(in the rows, 128 means zero)
One turn moves each row of this set onto another row. After a few examples, where does it send each row asked below?
Z859: [118  79  81 119 114 132 149 131 129 128 156 141 171 153]
Z846: [134 101 115 110  95 124 157 135 110 134 127  99 144 126]
Z123: [120 119  94 102 132 111 164 139 125 147 150 123 135 138]
Z790: [112 133 108 134 111 110 113 103 125 155 123 196 134 116]
Z517: [129 115  83 116 133  94 143 132 139 157 140 118 140 143]
Z114: [132  88 103 122 100 111 145 135 126 108 137 115 164 160]
Z663: [122 118 118 158 101 116 103 128 124 111 144 192 159 137]
Z861: [133 114 117 160  89 109 103 115 115 114 142 189 159 142]
Z195: [129  86  99 121 101 154 153 133 107 143 156 119 163 123]
Z393: [137  87  87 112 116 120 128 131 126 124 146 114 164 161]
Z586: [102 134 112 134 110 107 115 108 129 148 129 197 133 117]
Z29: [150 101  89 108 104 134 148 149 104 136 141 112 158 139]
Z852: [145 100  97 139 120 103 128 136 129 131 157 109 161 158]
Z902: [135 129 133 149  83 129 115 111  93 143 131 169 135  98]
Z573: [133 123 134 151  89 136 107 108  94 146 134 165 137 102]
Z906: [144  99  77 105 113 120 147 148 119 129 142 127 164 158]
Z652: [115 136 104 132 107 101 124 105 127 148 122 198 133 118]
Z648: [118 128 138 151  88 133 110 113  99 144 137 165 133 101]
Z675: [107 141 104 136 105 108 117 117 131 144 125 197 131 121]
Z345: [106 140 111 130 113 112 124 120 129 145 126 195 134 107]
Z238: [127 137 130 152  84 133 113 122 100 143 133 168 130  97]
Z89: [113 135 114 136 109 112 120 110 132 144 118 198 136 114]
Z386: [129 102  98 121 125 110 150 143 126 121 163 126 157 165]
Z55: [126 106  80  89 127 115 142 125 132 148 135 119 148 141]
Z674: [125 117 117 163  89 119  97 124 120 112 143 186 153 138]
Z590: [142 114 108 129 116 114 141 134 114 158 149  94 143 125]
Z964: [126 114 125 162  97 120 102 115 126 115 135 191 158 135]
Z161: [143  98 100 107 109 132 135 132 108 143 142  97 147 129]
Z299: [128 112 118 158 102 115  95 111 117 120 141 190 158 142]
Z236: [118 106  91  98 115 102 162 129 136 136 121 125 145 146]
Z61: [119 112 124 160  95 115  99 116 117 116 147 187 154 140]
Z445: [133 128 141 154  90 135 113 113 105 141 130 170 137  99]
Z990: [136 108 114 120 113 128 155 144 102 133 161 101 142 134]
Z665: [130 131 139 152  88 139 114 125 100 137 137 166 138  96]
Z821: [112  98  79 101 119 137 164 128 127 154 143 138 151 122]
Z434: [138 110  80  93 117 122 156 147 116 149 133 124 151 139]

Z674 turns into Z238
Z299 turns into Z573
Now these:
Z517 turns into Z852
Z195 turns into Z821
Z665 turns into Z345
Z846 turns into Z236
Z434 turns into Z906
Z161 turns into Z55
Z61 turns into Z648
Z861 turns into Z902
Z386 turns into Z990
Z445 turns into Z89

One turn moves each row of this set onto another row. After a few examples, where does it send each row asked below?
Z864: [151 136 145 142 176 125 144 143 128 144 103  96 136 132 123 137 113 124
 150 121 143 141 125 135  94 155 146]
Z984: [169 128 121 105 144 157 118 152 136  96 140 119 134 156 146 109 129 121
 104 148 131 125 121 112 124 159 148]
Z785: [158 148 132  98 135 112 133 120 102 135 104 103 109  99 114  97 142 146
 127 119 109 129 122 122 138 147 146]
Z592: [146  93 134 122 112 102 118 144 134 120 141 123 102 135 112 135 122 130
 147 155 129 102 128 137 130  85 149]
Z708: [ 87 117 121 145 141 180 127 157 142 141 122 123 141 145 128 139 154 147
  87 125 132 145 125 127 124 128 109]
Z278: [115 112  87 127 167 147 129 135 140 124 121 138 133  87 128 150 156 153
 133 116 115 129 109 107 121 129 133]
Z693: [118 114 126 159 170 136 127 134 129 182 140 112 140 137 120 111 133 150
 117 128 120 140 143 158 133 160 108]
Z322: [126 122 128 109 149 122 127 122 133 139 194 128 121 129 135 121 157 126
 148 127 121 142 122 116 157 118 133]
Z820: [129 116 119 111  75 132 122 128 128 122 121 130 130 132 117 117 152 118
 128 126 110  96 135 103 138 147 166]
Z394: [133 116 130 155 112  95 122 138 125 144 178 128 108 135 128 122 110 138
 134 133 122 125 146 135 152 164 137]
Z449: [105 101 122 136 149 134 117 139 127 144 103 137 102 117 105 158 113 138
 173 111 140 118 129 133 114 144 113]
Z837: [128 115 145 155 165 144 134 129 129 136  78 115 117 147 114 127 104 125
 143 140 145 145 139 143 115 163 145]
Z478: [130 157 123 151 108 151 140 127 145 115 133 144 144 154 125 110 109 126
 140 175 117 121 133 151 141 115 128]
Z40: [124 145 108 117  95 139 138 153 135 125 126 115 120 147 165 124 133 146
 114 121 113 100 162 138 149 108 115]
Z86: [129 162 145  81 112 148 135 137 137 131 122 130 130 144 120 120 123 126
 145 144 133 129 119 132 123 113  84]
Z211: [100  95 145 112 147 143 114 122 149 146 106 140 119 129 128 150 103 123
 152 111 131 134 105 117 100 139 112]
Z966: [166 128 156 130 130 128 137 116 161 103 124 114  98 157 105 124 127 108
 114 144 109 109 155 129 135 134 112]
Z879: [117 111 149 120 100 138 117 115 139 142 126 112  98 129 148 136 111 129
 106 108  92 121 109 128 115  86 127]
Z376: [174 140 132 135 108 130 124 160 129 115 131  93 118 136 132 148 115 117
 120 107 116  98 123 119  98 154 136]
Z370: [102 129 116 142 141 156 137 147 124 121 115 136 126 108 111 159 153 151
 133  95 140 128 112  92 113 131 142]
Z356: [120 111 122 174 182 156 130 139 128 156 120  94 136 140 124 121 153 133
 121 133 117 147 138 159 138 133 142]
Z581: [143  99 130 114 137 147  89 133 114 152 135 121 107 148 144  89 106 148
 129 123 105  99 115 155 136 115 119]
Z189: [107 140 121 148 145 178 127 145 135 133 112 136 168 140 126 113 128 166
  98 143 135 139 106 124 126 132 130]
Z494: [127 149 156 141 122 117 110 133 134 118 143  78 127 140 126 123 130 128
 116 118 105 128 132 136 187 118 143]
Z232: [129 136 103 118 121 123 134 117 143 113 116 108 122  92 120 131 156 118
 105 156  82 142 126 136 147 122 142]

Z879 turns into Z394
Z86 turns into Z581
Z356 turns into Z370
Now these:
Z278 turns into Z864
Z592 turns into Z494

